cols: J B L R
J_348: [156 132 157 152]
J_203: [145 127 145 140]
J_372: [ 72 118  85  92]
J_196: [78 94 63 55]
J_626: [ 97 147 116 134]
J_594: [132 130 135 129]
J_800: [152 131 147 140]
down: [118  94 147 130 131] => B
down: [132 127] => B
down: [ 55 134] => R
which: [156 132 157 152] => J_348
where: [129] => J_594, 3
where: [134] => J_626, 3

cols: Z Y H A K U C
J_626: [109 113 105  88 114 144 135]
J_800: [ 59 183 128 111 114  77  36]
J_196: [158  82  98  85 101 204 200]
J_694: [145  37  91  84 148 160 211]
J_203: [128 190 155 162 108 120  82]
J_602: [114 165 126 115  94 144 100]
J_371: [174  36 110 121 166 154 225]
J_549: [173  92 109 102 100 209 204]
J_348: [ 71 153 126 115 137  72  63]
where: [84] => J_694, 3
which: [173  92 109 102 100 209 204] => J_549
down: [ 94 166 100] => K
down: [135  36 200 211  82 100 225] => C
which: [158  82  98  85 101 204 200] => J_196

cols: F V P Q
J_594: [ 28 150 123 153]
J_549: [ 85 101 114 150]
J_694: [187 140 169  88]
down: [150  88] => Q
which: [ 85 101 114 150] => J_549
which: [ 28 150 123 153] => J_594
down: [150 101] => V
down: [153 150] => Q

cols: N M W G
J_372: [140  83  90 142]
J_694: [186 166 172 128]
J_994: [ 58 141  97 116]
J_594: [113  83 109 135]
J_203: [204 141 172 125]
J_626: [ 85 160 114 115]
J_348: [122 160 160 123]
where: [115] => J_626, 3
down: [128 116] => G
down: [186  58 113] => N
which: [186 166 172 128] => J_694

cols: Rilem koso motu Sak kupa funid
J_372: [122 158 156 117 154 169]
J_994: [144 157  96 131 167  95]
J_196: [122 113 156 117 154 169]
J_694: [140  95 167 114 113 163]
J_602: [196 141 184 121  57 160]
J_800: [147 208 182 126 114  81]
J_348: [147 114  56 147  65 154]
J_203: [149 100 147 130 151 161]
J_626: [107 128 118 134 182 146]
J_594: [147 208 182 126 114 222]
J_549: [122 113 156 117 147 140]
J_371: [147  92 139 120  78 117]
where: [96] => J_994, 2
which: [144 157  96 131 167  95] => J_994
where: [157] => J_994, 1

cols: X S D E
J_994: [130 103 103 132]
J_626: [104 150 128 125]
J_372: [114 138 150 126]
J_371: [ 95 160  77 156]
J_694: [133 130 145 102]
J_203: [ 56  98 121 112]
J_196: [ 80 136 136 149]
J_348: [ 75 116 106 150]
J_800: [107 107 170 142]
J_549: [138 143 135 154]
J_594: [112 151 136 107]
J_602: [ 56  98 129 103]
which: [ 75 116 106 150] => J_348
down: [125 126 156 102 112 149 150 142 154 107] => E
which: [133 130 145 102] => J_694
down: [135 136] => D
which: [ 56  98 129 103] => J_602
down: [102 112 149] => E
down: [130  98 136 116 107 143 151] => S

cols: suvo der pizub fanu suv
J_594: [140 208 138 151 150]
J_372: [146  97 119 137 153]
J_602: [146  97 136 137 153]
J_800: [108  96 131 140 149]
which: [146  97 119 137 153] => J_372
which: [108  96 131 140 149] => J_800
where: [131] => J_800, 2
where: [149] => J_800, 4

cols: zaz sig Kanu togav
J_348: [196  53 136  86]
J_602: [118 154 200 207]
J_371: [118 155 200 207]
J_372: [109 208  93  65]
J_549: [193  65 119  65]
J_196: [196  53 136  88]
down: [ 53 154 155] => sig
which: [118 154 200 207] => J_602
down: [ 53 154] => sig
which: [118 155 200 207] => J_371
down: [207 207  65  65  88] => togav

cols: reti nime terur deg teril pupos dolid Mas
J_800: [ 81 172 110 198  80 200  77 184]
J_549: [179  90 150  95 111 103 200  76]
J_694: [191  87 158  77  30  35 192  96]
J_348: [123 106 109 135  99 111 128 115]
J_626: [117 180 147 128 125 113  78 209]
which: [ 81 172 110 198  80 200  77 184] => J_800
which: [117 180 147 128 125 113  78 209] => J_626
where: [81] => J_800, 0

cols: gol robad volu selu
J_372: [191 218 106  45]
J_594: [ 89  38 144  83]
J_694: [131 198 127  39]
J_800: [ 57 156 105 166]
J_196: [213 165 216 162]
J_348: [129 221 103  82]
J_626: [199  38 144  83]
J_371: [ 64 102 221 101]
down: [166 162  82] => selu
where: [105] => J_800, 2
where: [101] => J_371, 3
down: [ 89 131  57 213 129 199  64] => gol
down: [ 82  83 101] => selu
which: [ 64 102 221 101] => J_371

